Each row has a name. Each piece below is followed by the name of the row it came from, unless a question asks for something else. Each question is about the rows just above it. Places in a row count from 1.

Fup: 0.0  19.4  0.4  33.8  -32.5  -9.7  -25.0  -45.3  -82.3
Derup: -1.0  -29.4  1.3  -3.2  -22.9  49.8  -19.8  -15.6  -16.1
munik: -12.7  7.0  -7.8  -43.1  6.0  86.1  -30.1  -7.3  16.9
Riru: 10.0  8.7  -12.9  -85.5  24.5  -73.1  66.3  12.3  35.5
kato: -11.8  1.4  -10.8  15.9  -20.0  -71.2  13.4  -22.4  -42.2
Fenu: 10.5  63.3  -15.4  -8.8  -29.7  -67.5  -45.4  -7.8  -0.2
mos: 59.4  -13.0  -19.9  -42.7  57.5  -59.5  62.7  -14.0  64.7
dumal: -58.3  60.5  34.0  76.3  -79.8  -21.7  -72.5  -60.0  -49.1
Geke: 56.4  84.6  -36.7  15.2  -0.4  -33.1  46.9  90.5  41.0
sizip: -12.7  13.7  -7.8  -43.1  6.0  86.1  -30.1  -7.3  16.9
-19.9 is at row and place -> mos, 3
-73.1 is at row and place -> Riru, 6

Vebin: -1.2  1.5  0.9  0.7  -0.5  2.5  4.4  3.2  -3.3  1.5  -0.8  1.6  -1.6  -3.7  0.8  0.1
zem: -1.2  1.5  0.9  0.7  -0.5  2.5  4.4  3.2  -3.3  1.5  -56.0  -69.3  -22.1  -29.0  26.4  20.8
Fedo: -0.9  1.2  0.8  0.6  -1.2  3.0  4.2  3.1  -2.5  1.7  -1.0  1.7  -1.6  -3.5  -0.3  0.4
rovo: 2.1  16.2  81.5  -8.9  3.7  19.9  32.3  21.2  -14.5  -60.4  -46.5  37.6  -27.3  -34.4  20.0  -52.5
Vam: -47.2  -93.5  -67.4  12.2  20.8  -13.8  -51.6  32.2  -60.8  -37.5  38.5  94.1  -43.0  -15.1  -10.5  -43.1
dovir: -16.5  -4.3  2.1  25.2  -6.2  -5.3  3.9  -19.9  -22.5  23.9  -51.4  -64.1  -7.7  -53.6  22.7  13.1
Tefo: -16.1  -3.8  1.8  25.6  -6.1  -5.5  3.5  -19.5  -21.7  24.4  -51.7  -64.0  -7.8  -53.2  22.6  13.1
ludak: 2.1  16.2  81.5  -8.9  -3.6  19.9  32.3  21.2  -14.5  -60.4  -46.5  37.6  -27.3  -34.4  20.0  -52.5
lifon: -11.2  -8.5  -52.6  11.0  -35.0  17.5  19.7  5.6  -43.6  52.5  -8.6  -21.3  -12.0  -24.8  17.5  17.0
-8.6 is at row and place -> lifon, 11
-51.7 is at row and place -> Tefo, 11
17.0 is at row and place -> lifon, 16
-47.2 is at row and place -> Vam, 1

fod: 21.5  -2.5  9.0  2.2  4.1  52.7  1.7  -37.8  -55.5  15.4  0.0  3.5  23.8  12.0  48.3  -14.8  -9.8  31.0  -41.8
rikul: 28.8  -45.4  22.6  22.1  14.0  80.1  -21.5  -28.5  -76.3  26.6  2.1  30.9  16.6  5.4  52.2  23.1  -19.1  36.1  -82.7
kize: 20.6  -37.5  21.5  26.4  5.3  33.7  -15.5  -47.0  -41.9  30.1  -2.8  8.9  49.9  12.2  58.6  -0.4  15.9  19.3  -29.4
Fen: 22.5  -24.3  19.4  26.9  0.5  55.8  -17.6  -27.5  -58.3  28.8  -7.3  24.1  33.3  14.9  52.1  14.2  2.4  31.0  -50.8
budil: 40.0  -51.1  32.1  18.1  16.9  46.2  5.9  -38.2  -49.4  10.7  -4.7  -2.7  24.3  14.6  46.9  -24.5  21.4  30.5  -29.6
Row and place of 22.5 in the named rows: -> Fen, 1
Row and place of -28.5 in the named rows: -> rikul, 8
Row and place of -7.3 in the named rows: -> Fen, 11

kupu: 27.9  17.9  -28.2  11.2  -4.0  16.9
Dedab: -1.2  6.9  11.1  24.2  -38.6  -46.0
nobi: -10.7  3.7  -17.0  -16.5  30.7  -29.7
Seg: 27.9  17.9  -28.2  28.5  -4.0  16.9
deto: -15.6  -42.2  18.4  32.5  -31.4  -67.2
Miku: 26.4  -31.1  -3.5  12.4  85.0  -39.5
Zoso: 26.4  -31.1  -3.5  12.4  27.8  -39.5
ler: 26.4  -31.1  -3.5  12.4  85.0  -0.2
para: 28.5  -57.9  -1.1  -24.3  40.8  -1.3
Where in the named rows is -1.2? -> Dedab, 1
-57.9 is at row and place -> para, 2

